Turns, then the turns between two rows, first turn first; the first pair answered:
z463 (before |-> after):
[ 7 -2 -9 -4 -4  4 -7  0 -4 -1 -1  8  1 -1 -1  0 -6 -1  8  8  0] |-> [ 8 -4 -7 -1 -1  4 -6  0 -6 -1 -4  5  0 -4  0  2 -6 -2  5  9  1]
[-19   8  -1 -12  -2  -4   9 -13   9  -2   2   0   6  14   0  -3  -3   4
  -3   0  12] |-> [-17   9  -5  -8  -5  -5   6 -13   1   1  -3  -1  12  14   2   4  -7   9
   6   1   7]
[ -1  -5   2 -13   0   6 -13  -6   9  -3   5   8   2  -8 -14  -4   8  -2
   5  -9   2] |-> [ -1  -3   0 -12  -5   5 -14  -6   6   0   3   9   6  -6 -14   0   7   1
  12  -7  -1]
[  4   0   2   7   3   0  -4  -3   7   3  -1   0   9 -10   3   3  -7  -7
  -7  -8  -6] |-> [ 3  0  3  5  4  0 -5 -1 10  3  0  2  8 -9  3  0 -5 -9 -9 -9 -4]
z363 (before |-> after):
[ 14   0  -4   7  14   2 -14   7  -7  -2  -1   0   1 -10  -1   0  -7  -4
   9   5  -6] |-> [  8  -4  -6   1  14   0 -18   5 -11  -9  -4   2  -3 -11   0  -4  -5  -1
   8   7  -2]
[17 -5  1  5 14  2  3  7  3 -7  7  2 -3  4 -3 -3 -5 -4 -1  2 -1] |-> [ 11  -3  -8   5   6  -1  -3   4  -2 -10   6   9  -1  11   1  -2  -6   2
   8   4  -2]
[-15  -5  13   7   8   1   8  19  -3   7  -7   2  -5 -20  -3   0  -5  14
 -12  -8   0] |-> [-11   2   3  13  -1  -3   4  20  -7  12  -7   9   4  -8  -1   8 -14  20
   5  -9  -9]
z151 (before |-> after):
[ -2 -11   0   6  20  11   2   9 -11   4  -7 -19   6 -15  -1   4   4  -6
  -7   7   0] |-> [ -8  -8 -18   5  13   6 -12   5 -16  -9  -5  -2  -3   6   5  -7  -3  -2
   1  17   7]
[  5  -4  -3   3   3  -1 -10   0  -9 -13  -7   1  -9   0   1 -11 -10   3
   1   6   3] |-> [  5  -1  -1   9  -8  -6   2  -2  -8   0  -8  -4   5   3   4   4 -14   9
   9  -1  -5]
[-15   2  -5 -20  -2   5 -17   3   2  -5   3  11   3  -5 -11 -14  16   0
   2   0   2] |-> [-18   8  -9 -12 -15  -3  -8  -1   1   7   1  10  15   6  -4   1   9   8
  12  -4  -7]
[ 22   4   7   6  10 -12 -11   4   1  -3   2   2   6  -2 -10  -2   2 -14
   8   0  -8] |-> [ 20   5   0   7   5 -14 -15   2  -1  -4   3   8   4   5  -6  -4  -2 -13
  12   2  -6]
z338 (before |-> after):
[ 14  18  -3  -7   0   7  -5  15  13   5  12  -2  22   2  -6  -1  11 -10
   6  -9  -3] |-> [ 10  15  -2 -11   3   8 -10  15  11   1  11  -1  19  -2  -8  -5  16  -9
   5  -7  -1]
[ 13  -1   0 -12 -13   5   7  -4   9  10   5   0   6  -5  -9   0  -3  -3
  -5  -5   9] |-> [ 14  -1   1 -12 -15   6   5  -3   9  10   6   0   7  -8 -11  -1  -4  -3
  -3  -5   8]
[-7 -4 -2 -4 -6  1 -4 -7 -8 -3 -7  0  0  0  7  3  0  9 -2  2  0] |-> [-7 -2 -1 -3 -7  0 -1 -8 -8 -2 -7 -1  1  2  7  4 -2  8 -2  3 -1]
[  0 -12  -9  -5  13  -2  10  -1  -7   5   9   7   3  -4   7 -10 -10   2
   3   2  19] |-> [  1 -13 -11  -3  12  -3  12  -1  -5   6   8   7   3  -3   6  -8 -12   2
   4   3  20]
Then:
Between the rows of a pair lie two turns.
[  7  12 -10  -6   2   4 -18  15  11   0  11  12   6   2 -13 -11   6  -7
  11  -6  -3] |-> [ 17   4  -8   4   3   4 -18  10  -8   4  -3   1  12 -11  -9   5  -1  -1
  20  -1 -11] -> z463 z463
[ 8  3  0  8  4  5 -7 -2 -6 -1 -2 -7  4  0 -1  2 -3 -3 -4 -3 -1] |-> [ 5  6  1  4  4  6 -6 -2  2 -2  3 -5  1  6 -2 -6 -1 -6 -8 -4  3] -> z463 z463
[  2 -11  14   2  -2   3   2   1 -14  -5  -8  -4   2  -1  12   1  -3   5
  -6   6   4] |-> [ 10 -10  14   3   6   7  -3   6 -12  -8  -4  -2  -1  -3   8  -5  -4  -1
  -8   5   6] -> z363 z151
[ -1  -3  10  -6   1   7  -9   0  -9   7  -7  -2   9 -15  -4   1  10   0
   6  -1 -13] |-> [  2   2   4  -1  -1   5  -9   2  -8  10  -2   1  14  -8  -5   2   6   1
  14  -2 -16] -> z463 z363
[ -8   6  -3 -18  -2   2 -10   1  13  -4   9   7  -1   8  -7 -12  11   2
 -12  -5   7] |-> [  1  13  -4  -9  -2   1  -6   7  18   3  16   7   5  13 -10  -8   6  -1
  -5  -9   3] -> z363 z151
